In the data rows, zero lies at 4.5, halfway between 4 and 5.
Here are some points:
[3,4,5,5,3,6,5,5,3,5,4,5,4,5,5,5,4,7,6,5,7,4,5,6,3,3,4,2,5,5,4,5]
[5,4,5,5,5,4,5,5,3,3,5,6,3,4,5,5,4,5,5,4,3,4,5,5,4,3,3,5,4,6,4,5]
[9,5,0,0,2,9,0,4,6,0,1,0,4,3,8,6,9,9,8,0,9,0,0,8,3,0,3,6,7,0,4,8]
[7,6,6,6,7,4,2,3,9,5,5,7,0,4,5,3,6,6,7,4,0,6,6,5,5,4,7,9,2,2,4,3]
[4,5,4,4,3,5,5,3,6,5,3,2,4,4,3,5,6,4,5,6,5,5,5,5,6,6,5,6,3,4,5,3]
[3,5,6,5,4,5,4,4,5,5,5,4,4,5,7,6,5,4,5,5,3,6,5,4,5,6,3,5,4,3,5,5]
[4,5,6,5,5,3,4,5,5,4,5,4,6,5,5,6,4,3,3,4,4,5,4,3,4,5,5,4,6,5,4,6]
[3,2,2,1,3,2,6,4,1,4,6,5,4,5,2,5,3,1,3,5,5,2,5,5,6,6,7,2,6,5,5,2]
[6,5,6,6,5,4,5,4,4,2,4,4,5,5,5,5,4,5,5,3,3,4,4,4,4,3,3,5,3,6,5,6]
[5,5,5,6,4,5,6,3,5,4,3,3,5,4,2,4,3,5,5,5,3,5,5,4,4,4,5,6,3,5,4,3]
[8,6,3,1,7,7,3,5,6,7,4,8,3,4,5,2,2,2,8,5,0,5,2,3,6,8,8,6,2,0,5,4]
[5,5,6,5,5,6,2,6,6,7,2,6,6,2,4,3,0,6,2,3,4,6,4,0,5,5,4,4,4,4,1,6]
[6,5,5,5,5,3,5,3,4,1,5,4,4,5,5,5,6,4,5,4,4,3,3,4,5,4,5,5,5,5,6,5]
[3,5,6,2,4,3,1,3,6,8,4,3,6,3,5,4,6,0,5,6,4,9,6,4,7,5,6,5,4,1,7,3]
[3,4,2,3,2,9,1,4,5,1,3,0,5,4,8,6,9,6,8,0,8,1,0,7,4,1,3,5,6,3,5,6]
[4,4,7,3,6,2,2,5,5,5,5,6,4,2,6,3,5,3,3,3,4,8,7,5,5,3,5,5,5,5,5,6]
[5,4,2,5,3,6,4,4,5,5,3,4,6,5,2,6,3,5,3,3,5,4,4,2,5,4,5,4,4,3,3,3]
[3,5,6,5,4,2,4,4,5,6,6,4,7,5,6,7,3,1,1,4,5,5,4,3,4,5,5,3,7,6,3,6]
[9,5,2,3,6,0,6,4,4,2,5,2,6,5,3,3,7,3,4,4,4,8,3,7,3,6,4,6,2,4,6,6]
[5,4,8,2,6,1,2,5,5,5,5,7,4,2,6,2,5,3,3,3,3,8,7,5,5,4,5,5,4,4,4,6]
[1,1,2,1,3,0,9,3,0,2,8,6,4,7,1,4,2,0,1,6,3,0,5,3,8,7,7,2,5,3,6,1]
[6,4,4,5,5,4,3,5,5,5,4,5,4,4,5,4,5,5,5,5,5,5,4,5,5,5,5,3,6,3,4,4]
[5,6,3,4,2,3,5,1,8,5,3,0,4,5,2,5,8,3,5,6,4,5,4,5,7,5,6,6,3,2,6,3]
[4,3,7,5,5,5,4,5,6,4,4,4,4,2,4,3,5,4,6,5,3,6,6,5,6,6,4,6,5,5,7,2]
[7,6,3,1,8,9,4,5,5,7,5,7,3,5,5,2,1,2,9,5,0,5,2,4,5,8,8,8,1,0,3,5]
[5,4,2,5,3,6,4,4,5,6,4,5,5,5,3,6,4,4,3,3,5,5,4,2,5,5,6,4,5,2,3,2]
[6,5,4,5,5,4,5,4,4,2,4,4,4,4,4,4,5,5,5,4,4,4,3,4,5,4,5,5,4,5,6,5]
[5,4,5,6,4,6,6,4,4,4,3,3,6,4,3,4,3,5,5,4,4,5,4,4,4,5,5,6,4,4,4,3]
[4,6,6,6,4,2,6,3,2,4,5,5,6,4,4,3,2,3,1,4,3,4,4,1,6,7,5,4,5,5,4,6]
Then 40 other points, each followed by its number:
[2,4,4,4,5,7,6,5,4,7,5,4,5,6,4,3,3,3,5,7,4,4,5,4,5,6,5,4,5,4,4,2] 0
[8,6,2,7,6,2,7,5,6,1,5,2,5,4,3,5,8,5,3,4,7,3,2,4,4,7,5,4,7,7,7,5] 1
[9,6,9,4,3,4,0,2,6,7,2,1,3,3,9,4,6,4,7,0,2,9,5,4,6,4,4,6,4,0,2,5] 2
[4,4,5,4,6,5,5,6,7,5,5,3,6,6,5,4,5,4,4,5,5,6,5,4,3,6,4,5,5,4,3,5] 3
[6,4,2,4,5,4,6,5,4,4,6,5,3,5,4,6,5,5,5,5,5,2,3,6,4,5,5,4,6,6,5,4] 4
[6,5,5,6,5,3,5,3,4,2,5,4,4,5,4,4,6,5,5,4,3,4,4,5,5,4,4,5,4,5,6,5] 5
[9,5,6,3,7,1,4,4,5,1,5,3,7,5,4,4,6,3,4,3,4,6,3,4,4,5,4,5,4,4,6,8] 6
[5,5,3,4,7,2,6,6,5,4,6,7,1,5,3,4,4,5,2,5,4,2,6,4,3,6,4,5,5,7,3,5] 7
[5,4,5,2,5,5,3,5,6,4,3,3,5,2,3,4,5,4,7,4,4,5,5,6,5,3,6,5,5,5,6,3] 8
[2,5,5,5,3,4,6,2,4,3,5,6,4,5,3,5,5,6,5,5,6,1,5,4,6,2,6,3,4,5,6,4] 9
[6,4,5,6,5,3,5,3,4,1,4,4,4,4,4,4,6,5,5,4,4,3,3,5,5,4,4,4,5,5,7,5] 10
[0,2,5,4,2,6,9,7,4,5,5,4,9,5,2,8,0,1,4,4,9,3,5,3,2,8,7,0,9,9,4,4] 11
[4,4,3,3,5,5,5,6,5,6,5,4,5,5,5,4,4,4,3,5,5,5,5,5,4,6,4,5,4,3,3,5] 12
[2,6,5,5,4,7,3,5,7,8,4,3,3,5,8,5,6,3,6,5,3,7,5,4,5,6,3,6,3,2,5,4] 13
[3,4,4,5,3,7,5,5,4,5,3,6,4,6,4,7,4,8,7,6,8,2,5,7,3,3,3,1,5,6,3,5] 14
[6,5,5,5,5,3,4,5,4,3,5,4,2,4,6,7,4,5,5,3,2,4,5,5,3,3,1,5,4,6,3,6] 15
[4,5,5,6,5,4,5,5,5,4,5,5,6,4,5,4,4,3,3,4,4,5,3,2,5,6,5,5,5,5,5,5] 16
[6,4,5,5,5,4,3,5,4,5,4,5,5,5,5,4,5,5,4,5,5,5,4,4,5,4,5,3,5,3,4,4] 17
[4,5,5,6,6,3,6,4,5,4,5,5,7,5,5,3,3,3,1,4,5,5,3,2,5,7,6,5,4,4,4,7] 18
[3,2,9,4,6,5,4,7,7,5,3,3,5,0,4,2,5,2,7,5,2,9,7,5,6,6,5,6,6,6,8,0] 19
[5,4,5,2,4,5,4,4,6,4,4,2,5,2,4,5,6,3,8,5,4,5,5,8,4,3,5,5,5,6,7,3] 20
[1,5,5,6,2,4,6,3,4,3,5,6,4,5,3,6,4,5,4,5,6,1,5,4,5,2,5,4,4,7,5,5] 21
[5,5,7,6,5,7,2,4,3,6,4,8,4,4,7,3,3,6,6,3,2,8,5,3,5,3,4,6,2,2,4,5] 22
[0,6,5,4,0,5,5,1,4,4,4,6,4,6,3,6,4,6,5,6,6,0,5,4,6,1,5,3,2,6,6,5] 23
[4,4,4,4,4,5,5,5,5,5,5,6,4,5,4,5,4,5,5,5,6,4,5,5,4,4,5,4,5,5,4,4] 24
[5,4,2,4,5,4,5,6,3,4,6,6,2,5,5,6,5,5,4,5,5,2,3,6,4,5,4,3,6,6,5,4] 25
[1,5,6,6,4,3,7,5,7,6,5,6,5,6,4,7,2,5,3,6,5,4,7,3,3,6,4,4,4,6,2,5] 26
[3,5,5,2,3,4,4,5,1,4,4,4,7,5,5,6,3,3,3,4,6,5,4,4,4,2,2,3,3,5,4,8] 27
[5,4,4,3,5,4,4,5,5,4,4,4,5,4,4,4,5,3,6,5,4,5,5,6,5,4,5,5,5,5,6,4] 28
[4,4,4,5,3,5,4,3,4,4,5,4,6,5,5,5,5,5,4,4,6,5,4,5,4,3,5,4,5,5,5,5] 29
[8,5,5,5,5,3,6,2,3,0,4,3,4,4,4,3,6,4,5,3,4,3,2,6,5,5,5,5,4,5,7,6] 30
[9,6,1,1,9,9,5,4,6,6,5,6,2,4,3,0,1,1,8,5,0,3,0,3,6,9,9,9,3,0,3,2] 31
[4,3,2,3,4,3,8,4,1,5,5,4,5,5,1,4,3,2,3,6,4,3,5,5,6,6,6,3,5,5,5,2] 32
[7,5,5,6,5,4,6,3,4,1,4,3,4,4,4,4,6,5,6,4,4,3,3,5,5,4,4,5,4,5,7,5] 33
[4,4,7,6,5,4,4,5,3,4,5,5,3,2,6,2,4,5,4,4,5,4,6,7,4,4,5,5,7,7,3,4] 34
[3,3,4,3,5,6,4,6,5,6,5,3,6,5,5,4,5,3,3,5,5,6,5,4,4,5,4,5,5,3,4,4] 35
[6,5,6,5,5,4,5,4,4,3,5,4,5,5,5,5,4,4,5,3,3,4,4,5,4,3,4,5,4,6,4,6] 36
[6,4,7,6,6,6,4,4,3,4,4,7,5,5,6,2,3,6,6,3,3,7,4,4,4,4,4,6,2,3,4,5] 37
[5,5,5,4,5,3,4,4,5,4,5,5,7,5,5,6,3,2,3,4,4,5,4,2,4,5,5,3,5,6,4,6] 38
[4,5,7,5,4,6,3,5,5,5,3,6,4,3,7,5,4,6,6,3,4,7,5,5,4,3,3,5,4,4,3,6] 39
Which two of these numbered points are nearest to each point below by angle, seen from the average point of the first points? Their numbers follow each, nearest first.
[3,5,5,5,3,6,4,5,4,5,4,5,4,4,4,5,4,7,6,5,7,3,4,6,4,3,4,2,6,6,4,5] > 14 24
[4,4,6,3,5,4,5,5,4,3,4,6,8,5,4,2,5,4,3,3,6,6,4,2,6,5,4,4,3,3,6,6] > 18 16
[6,5,4,4,5,6,4,5,5,5,4,5,4,4,5,4,4,4,5,4,4,5,3,4,5,6,6,5,4,3,5,4] > 31 22
[5,4,4,4,6,5,4,6,6,5,5,4,4,4,5,4,5,5,4,4,5,5,5,5,3,5,4,5,6,5,4,5] > 3 12
[7,5,3,3,6,6,4,4,5,6,5,6,4,4,4,3,3,3,6,4,2,5,3,4,5,6,7,6,3,2,4,5] > 31 22
[3,3,4,5,3,5,4,3,4,4,4,4,7,5,5,5,5,5,3,3,7,4,5,4,4,2,5,4,6,5,4,5] > 29 21
[3,3,2,3,3,2,7,4,1,5,6,5,5,6,2,5,3,2,3,6,4,2,4,4,6,6,6,2,5,5,5,2] > 32 11
[5,3,7,6,5,3,5,5,4,2,4,5,5,3,4,4,4,5,4,3,5,4,5,4,4,4,5,3,7,6,4,5] > 34 10
[9,7,6,8,9,0,7,2,5,0,5,4,0,4,5,2,9,6,5,1,2,1,2,5,4,5,4,8,4,6,8,9] > 5 30
[4,4,5,6,3,4,4,3,4,4,5,4,6,5,5,5,5,5,4,4,6,5,4,5,4,3,5,5,6,5,4,4] > 29 21
[4,4,7,4,5,3,3,4,5,5,5,6,4,3,6,3,5,4,3,3,4,6,6,5,5,4,5,5,4,5,5,5] > 34 39
[4,2,8,4,6,5,5,5,3,4,5,5,8,4,4,3,1,4,6,4,3,7,6,5,3,3,5,5,4,5,3,5] > 37 36
[3,4,4,4,4,6,6,5,3,6,5,4,5,6,4,3,3,3,5,7,4,5,5,4,5,7,5,4,4,3,4,3] > 0 32
[6,4,9,9,9,6,7,5,7,1,2,9,3,4,5,2,0,9,1,0,0,8,7,0,3,5,2,9,0,4,1,8] > 37 22
[2,4,4,6,3,1,6,4,3,7,6,6,4,5,4,4,6,6,2,6,6,7,8,7,4,2,3,4,3,6,4,3] > 24 26
[5,5,5,5,5,6,2,4,4,6,4,8,4,4,7,3,3,5,6,3,2,7,4,3,5,4,5,7,2,1,4,5] > 22 37
[3,5,6,4,4,4,5,3,5,4,5,5,5,5,3,5,5,5,4,5,5,3,5,4,5,2,5,5,3,6,6,5] > 21 23
[5,5,4,4,5,3,5,5,5,5,5,5,3,4,4,5,4,4,3,5,4,4,6,5,4,5,5,5,5,6,3,5] > 7 26
[5,5,2,5,6,3,5,6,4,5,6,6,1,4,3,4,4,5,2,5,4,2,5,5,4,5,5,5,5,7,4,4] > 7 25
[3,4,4,3,4,6,6,6,4,5,4,3,6,5,5,5,4,4,4,5,6,5,4,4,4,6,2,4,5,3,3,6] > 12 35
[4,4,4,3,5,5,4,6,5,6,5,4,6,6,5,4,4,4,3,5,6,5,5,4,4,5,3,4,4,4,4,5] > 12 35
[6,5,3,2,6,7,4,4,6,6,5,6,4,4,5,3,3,3,6,4,2,5,3,4,5,6,7,7,3,2,4,5] > 31 22
[2,2,7,4,5,6,4,6,8,6,3,3,3,0,3,2,6,3,7,5,2,7,7,5,6,6,5,7,6,5,8,0] > 19 8
[9,6,1,1,7,0,5,4,5,2,6,2,6,6,3,6,7,2,2,5,4,6,3,6,3,5,5,4,4,4,6,7] > 6 1
[3,4,4,2,6,6,4,7,5,6,6,4,6,6,6,4,4,4,2,5,6,5,5,3,3,5,3,4,4,3,3,6] > 12 35
[2,5,6,5,4,4,6,5,6,5,5,6,5,5,4,6,3,5,4,5,5,4,6,3,4,5,4,4,4,6,3,5] > 26 21
[3,5,6,5,5,4,5,5,6,5,5,6,5,6,4,6,4,5,4,5,5,4,6,4,4,5,4,5,4,6,3,5] > 26 24
[4,4,5,3,4,5,4,6,3,4,4,4,6,4,5,4,4,4,3,4,6,5,4,4,4,4,3,3,4,5,4,7] > 27 29
[3,4,4,4,5,6,6,5,3,7,5,4,6,5,4,4,2,3,5,6,4,4,4,4,5,7,5,4,4,4,4,3] > 0 32
[6,5,8,8,5,7,2,3,2,6,4,9,4,5,9,3,1,7,7,2,0,9,4,3,5,3,2,6,1,1,3,5] > 22 37
[3,4,4,4,4,7,6,5,4,7,5,4,6,6,4,4,2,2,5,6,4,5,4,4,5,7,5,4,5,3,4,3] > 0 11
